Named moves come first, each a turn or a mirror and shown by rows before and after it. Which of them, in which order, take the first row of each pair that follows to the second? Write the first one first, as in the answered first pair.
J:
[ 0.06 -1.16 -0.81 -0.07  2.24 -0.59 -0.24 -0.35 -1.18  0.38  1.33  0.02
  0.44  1.26 -0.43 -0.21  1.12  0.07  0.48] |-> [-0.40 -0.26 -0.82 -0.42  1.61 -0.69 -0.27  0.32 -1.26  0.85  1.52 -0.01
  0.39  1.72 -0.17 -0.40  1.41 -0.07  0.39]
[ 0.37  0.75 -0.94 -1.39 -0.43 -0.79 -0.19 -1.38 -0.28 -0.09  0.53 -0.48
 -0.27 -1.25  0.69 -0.53  0.59 -0.67 -0.96] |-> [ 0.67  0.06 -0.83 -1.05  0.04 -0.71 -0.17 -1.77 -0.25 -0.47  0.37 -0.47
 -0.29 -1.57  0.49 -0.45  0.30 -0.61 -0.83]
[ 0.35  0.18  0.58 -0.25 -0.10  0.61 -0.50 -0.07  0.07 -0.57 -0.38 -0.24
  0.80 -0.34 -0.61 -0.25 -0.17 -0.18  1.19] |-> [ 0.07  0.73  0.48 -0.46 -0.50  0.47 -0.49  0.31 -0.01 -0.23 -0.25 -0.28
  0.73 -0.02 -0.44 -0.37  0.06 -0.24  1.09]
S:
[ 1.61 -0.17 -0.59  1.30 -0.41  1.37 -0.42  0.09 -0.47  0.27 -0.42 -0.64
 -0.33 -0.91 -0.41  1.51 -0.07  0.18  1.17] |-> [ 1.72 -0.55 -0.66  1.16  0.08  1.16 -0.09 -0.29 -0.40 -0.16 -0.39 -0.47
  0.02 -1.30 -0.46  1.56  0.04  0.17  1.25]
[ 1.77  1.29  0.51 -1.40 -0.29 -0.58 -0.09 -1.23  2.54 -0.71  0.93 -0.25
  2.48  0.43 -0.65 -2.36 -0.62  0.43 -0.55] |-> [ 1.69  2.11  0.55 -1.06 -1.29 -0.19 -0.66 -0.53  2.47  0.19  0.82 -0.59
  1.78  1.32 -0.52 -2.38 -0.80  0.58 -0.61]
[ 0.11  0.85  0.05 -0.80 -0.23 -0.96  1.06 -0.34 -0.46  0.72 -0.93  0.90
 -0.73  0.81  0.20 -0.15  1.34  1.05 -0.80] |-> [ 0.17  0.54  0.01 -0.88  0.20 -1.16  1.31 -0.68 -0.39  0.43 -0.91  1.05
 -0.48  0.45  0.15 -0.19  1.39  0.97 -0.75]
W:
[-1.05  1.25 -1.91 -1.45  0.01 -0.56  0.29  0.30 -1.06  0.70  0.23  0.28
  0.37 -0.97  0.57  0.57  0.99 -0.10  0.11] |-> [-0.48  1.82 -1.55 -1.55 -0.66 -0.16 -0.37  0.08 -0.72  0.93  0.06  0.14
  1.15 -0.55  0.44  0.07  0.90  0.18  0.26]
[-0.89  0.71 -0.28 -0.98 -0.79 -1.11 -0.77  0.59 -1.23  0.81 -0.07  1.44
 -0.49  1.33  0.41  1.44  0.61 -1.01  0.86] |-> [-0.55  1.15  0.10 -1.12 -1.25 -1.06 -1.18  0.38 -0.90  1.00 -0.08  1.29
 -0.04  1.65  0.49  1.02  0.52 -0.76  0.72]
[ 1.26  1.90  0.32 -1.41 -1.46  0.97 -1.40 -1.36 -0.07  0.23 -0.70  0.32
  3.50  0.32 -1.64 -0.09 -0.50 -0.13  2.12] |-> [ 0.58  0.51  2.65 -1.57 -0.87 -2.31  0.03 -0.18  1.85  0.53  0.43  0.19
  1.94  0.36  1.48 -1.51 -0.30  0.20 -2.52]
Now pairs of rows:
Each pair is two moves apart.
[ 1.89  2.02  0.65 -0.07 -2.06  1.12 -2.63  0.31  0.08  1.80 -0.45 -0.38
  1.94  1.81 -0.26 -1.24  0.55  0.65  0.21] |-> [ 1.04 -2.77  1.71  1.22  1.72 -1.56 -0.04  0.15  0.97 -0.03  0.18 -0.02
 -0.70 -0.42  1.52 -0.71  0.08  0.64 -3.16]  W then J
[ 1.67  0.22 -0.46 -1.04  0.75 -0.35 -0.20 -1.66  0.14 -1.44 -0.22  1.09
  2.42 -1.36 -1.18  0.22 -0.34 -0.23  1.08] |-> [ 0.52  1.14  0.97 -0.12 -1.49 -1.63 -0.71  1.22  1.06  1.00  0.27  0.12
 -0.89  0.85  1.41 -0.42 -0.52  0.16 -2.36]  S then W
[ 0.37 -0.07  1.48  0.37  0.58 -0.50  1.04  0.96 -1.29 -0.83  0.56 -0.83
 -0.79 -1.27  0.29 -2.00 -0.10  0.86 -1.53] |-> [ 0.49 -0.14  1.57  0.79  0.35 -0.19  0.68  1.06 -1.28 -0.62  0.43 -1.01
 -1.18 -0.99  0.25 -1.95 -0.40  0.95 -1.50]  S then J
[ 0.01 -1.10  0.23  1.35  0.41  0.25  0.56  0.88  0.22 -0.34 -1.04 -0.03
 -2.10 -1.43 -1.11  0.77  0.11 -0.17  0.63] |-> [ 0.61  1.14  0.35  0.73 -1.55  1.13 -0.75  1.00  0.37  0.75 -1.16 -0.34
 -0.70 -0.20 -1.50 -0.04  0.34  0.05  1.44]  W then J
[-1.23  0.70 -0.37 -0.73 -0.56 -0.23  0.56  0.30 -0.73 -1.35  0.54  0.32
 -1.02  0.50  0.33  1.12  0.19 -0.73 -0.05] |-> [ 0.02 -0.06 -0.28 -0.10 -0.03  0.83 -0.20 -1.05 -0.73 -1.95 -0.02  0.25
 -0.02  0.08 -0.71  1.15 -0.44 -0.31  0.93]  W then J
[-1.27  0.49 -1.25 -0.21 -0.36 -0.62  0.19  0.71 -1.16  0.40 -0.50  0.29
 -1.25 -0.11  0.42  0.49  0.63 -1.00  1.22] |-> [-0.39  1.26  0.39 -0.52 -1.37 -1.04 -0.52  0.55  0.16  1.13 -0.33 -0.12
 -0.22  0.77  1.29 -1.09  0.46 -0.29 -0.19]  W then W
[-2.64  2.43 -0.89 -2.69  0.93 -2.78 -0.20 -0.57  1.35 -1.50  0.59 -0.31
 -0.40 -0.84  3.81 -0.31  2.05  0.37 -1.60] |-> [-3.54  2.57 -3.11 -2.03  1.05 -1.26 -0.18 -0.08 -0.64 -1.55  0.03 -0.17
 -1.75 -1.03  2.35  1.67  2.08 -0.34  0.82]  S then W
